In the rows, 128 means zero.
The same turns and mirrors carry the whole set onto itself, and each row onto the other rows of its family. Which rows share a family with each named row? Give them in list order.
These 28 rows form 7 families of 4 rows each.
Topam: [139 124  80 127 134 105 151 116 119  85 124 150]
mopev: [124 147  75 137 139  95 128 128 125 129 129 146]
vis: [133 122 140 126 122 156 111 135  98 169 155 146]
rav: [141 128  94 127 122 100 122  88 128 136 104 152]
lat: [127 119 152 127  94 145  96 124 120 162 136 128]
Gepar: [118  89 130 116 116 106 126 146 126 102  84 127]
dozik: [122 113 144 124 141 119 174 143 131  99 112 101]
Raduv: [147 108 149 119 104 184 123 148 111 143 136 137]
fedus: [139 141  94 162 116  87 120 114 118 117 123 132]
vumo: [144 123  77 146 121  95 127 104 119 120 116 136]
remum: [148 169 116 123 128 175 129 154 160 117 133 132]
fuf: [130 111  85 126 105 106 134 119 134 122  84 137]
gov: [174 150 126 126 119 187 126 155 131 120 131 126]
zok: [135 174 104 108 116 170 128 138 132 118 163 143]
giko: [153 125  79 139 119  99 149 108 111 127 107 133]
Sir: [125 105 130 113 146 106 158 119 109  82 123 124]
lud: [159 174 139 123 138 177 130 130 147 109 122 136]
ganon: [134  93 159 132 143 144 145 127 134  92  90 121]
Nulum: [120 118 129 147 120 147 118 147 122 168 166 137]
difuv: [147 169 120 123 123 188 140 139 154 111 136 122]
fuza: [111 140 134 128 112 162 115 141 122 140 173 159]
Vaveg: [119 109 154 111 137 109 158 144 138  89 100 129]
Ligaf: [143 151 116 115 136 189 156 122 156 119 134 123]
Gana: [109 107 150 105 132 109 153 127 143  92 109 120]
bet: [158 166 118 117 136 160 177 136 141 114 152 137]
fofil: [120 133 137 118 124 153 116 132  92 178 136 131]
velam: [129 118 147 146 126 164 112 134  96 153 160 146]
meb: [139 102 158 129 139 111 160 144 152  96 110 141]

Which other rows belong to the same family as fedus? Ligaf, fofil, meb
Which other rows belong to the same family as ganon? mopev, lat, bet
Which other rows belong to the same family as remum? giko, Gana, velam
Which other rows belong to the same family as difuv? vis, vumo, Vaveg

The same turns and mirrors carry the whole set onto itself, and each row onto the other rows of its family. Which rows share a family with each named row? Give them in list order.
These 18 rows form 3 families of 6 rows each.
kuzo: [111 136 151 100 102 135  97 139 158]
gisib: [119  91 116 116 167 164 119 131 112]
fope: [103 170 142 141 132 128 157 122 121]
nufi: [117 147 114 134 119 106 152  97 100]
gude: [138 129 126 129 135  98 163 100 115]
popi: [108 159 132 135 161 113 146 111 131]
zus: [120  93 118 101 130 156 138 130  76]
buku: [106 117 119  99 131 175 116 126  85]
Das: [113 122 146 106  80 132 113 151 135]
kega: [114 167 145 142 133 107 143 119 135]
ginu: [127 142 125 126 116  92 159 100 128]
roni: [150 103 146 111 120 133 115 130 169]
Gumes: [111 117 112 105 142 161 142 126  74]
zope: [119 117 134 119 166 186 130 133 116]
zivev: [118 117 143  99  97 149  99 156 139]
Bov: [116 111 127 126 174 171 136 121  98]
peme: [137  87 139 105 111 142 106 133 156]
Firi: [136  99 125 118  99 116 106 127 155]

Which other rows belong to the same family as peme? kega, ginu, Gumes, zivev, Bov
Which other rows belong to the same family as kuzo? gisib, nufi, popi, buku, Firi

The same turns and mirrors carry the whole set onto itself, and each row onto the other rows of its family. Which rows share a family with each named row? Give them in list order.
These 28 rows form 7 families of 4 rows each.
lovo: [162 183 129 145 102 115 133 140  66 160 118 158  96  94  50 170 108 107
 166  97 172 185 123 150 132 141 140]
saker: [164 123  95 137  93 125 140 106  85  97 137 189 109 112 137 141  60 116
 182 186 170 163 109 144 127 127 164]
dedas: [156 136  89 133  95 126 136 104  72  86 128 192 122 129 143 150  78  90
 165 173 166 176 133 122 126 111 169]
Musif: [166 115 104 111  82 146 153  82  74 137 127 156  53 146 163 151 101 128
 162 122 142 216 120 143 174 133 152]
Vad: [151 133 100 132 113 126 145 115  58  84 136 183 123 124 145 145  84 101
 187 163 174 163 119 121 146  98 158]
mavo: [174 126 104 109  97 150 137  94  67 137 130 147  53 137 172 150 120 131
 168 155 145 217 127 136 170 115 156]
fusa: [163 132  95 123  98 122 136 109  87  95 136 210 113 106 135 149  88  99
 182 187 163 168 109 130 150 137 158]
zemod: [137 174  98 121 123 126 110 110  83 163  71 116  88  89 109 174  54 124
 124 101 120 164 129 115 150 125 142]
madif: [137 154  94 130 120 113 103 101  86 162  95 116  58  69  96 167  49 143
 140  93 142 168 147 117 139 145 148]
Nilip: [174 100 105  98  92 148 140 101  80 113 114 163  44 125 154 126 110 134
 155 128 134 204 129 150 154 132 163]
zopom: [134 171 108 131 113 127 101  94  69 152  79 123  44  85  99 183  69 140
 135  91 144 169 139 115 152 144 138]
Risab: [134 152  82 138 124 115  86 105  71 159  93 115  65  78 112 168  69 142
 148 103 111 163 135 118 136 137 130]
leb: [153 135  89 143 107 137 130 112  73 100 137 189 117 110 146 141  95  96
 176 190 168 159 118 147 129 130 175]
fefa: [148 188 121 151 104 108 141 147  82 160 123 123 104  92  76 171 124  95
 174 111 171 171 120 119 145 151 129]
batum: [124 144 110 124 141 105 101 111  68 177  87 133  57  88  94 172  69 133
 131 107 134 165 128 111 144 139 127]
fosa: [171 128  87 116 107 171 135  95  53 124 133 149  44 140 172 147  98 134
 164 142 140 207 140 144 153 131 161]
Sogas: [157 179 108 137 120 126 142 152  85 166 130 139 116  82  65 167 100  91
 173 108 164 156 111 128 141 152 134]
vizok: [134 191 138 149 122 124 123 144  89 167 120 138  93 101  81 149 101  89
 173  98 180 166 112 143 129 150 131]
gal: [167 120 103 102 102 144 132  84  68 130 141 166  57 147 164 142  96 140
 160 147 132 217 139 134 170 145 153]
Taral: [149 188 133 139 108 115 136 151  87 144 122 137 108  98  63 174  86  90
 163 102 184 174 118 126 144 150 127]
gon: [165 197 135 136 112 105 136 149  86 155 135 146  98  87  84 157 109  96
 162 113 190 175 137 132 139 162 128]
kar: [151 124 110 103 105 157 132 104  94 123 143 163  56 136 185 136 112 122
 160 127 136 209 124 134 153 146 163]
ris: [135 165 100 127 128 105 112 122  47 174  98 122  59  82 104 162  69 135
 122 111 114 173 131 107 157 137 139]
siza: [151 126  98 138 104 141 138 120  74  99 126 182 109 106 120 143  77 101
 178 193 171 156 119 127 136 106 184]
kub: [185 108  98 111  91 152 137  93  67 131 122 167  67 132 156 128 111 120
 162 132 125 228 139 138 154 131 170]
zipi: [147 205 120 157 108 109 127 134 103 155 133 158  91  94  72 150 102  96
 166  98 167 159 124 150 129 142 138]
nuluz: [142 144  98 139 129 130 106 109  76 170  77 119  61  71  99 181  77 137
 139  88 126 168 134 123 146 130 143]
zele: [154 114  92 150 132 119 130 104  51  89 138 193  98 117 129 135  86 104
 176 185 171 166 126 130 143 130 157]

Which other rows belong to the same family as Taral? leb, gal, nuluz
Which other rows belong to the same family as siza? Musif, Risab, gon
Which other rows belong to the same family as zipi? Vad, Nilip, ris
Which other rows belong to the same family as zopom? fusa, fosa, Sogas

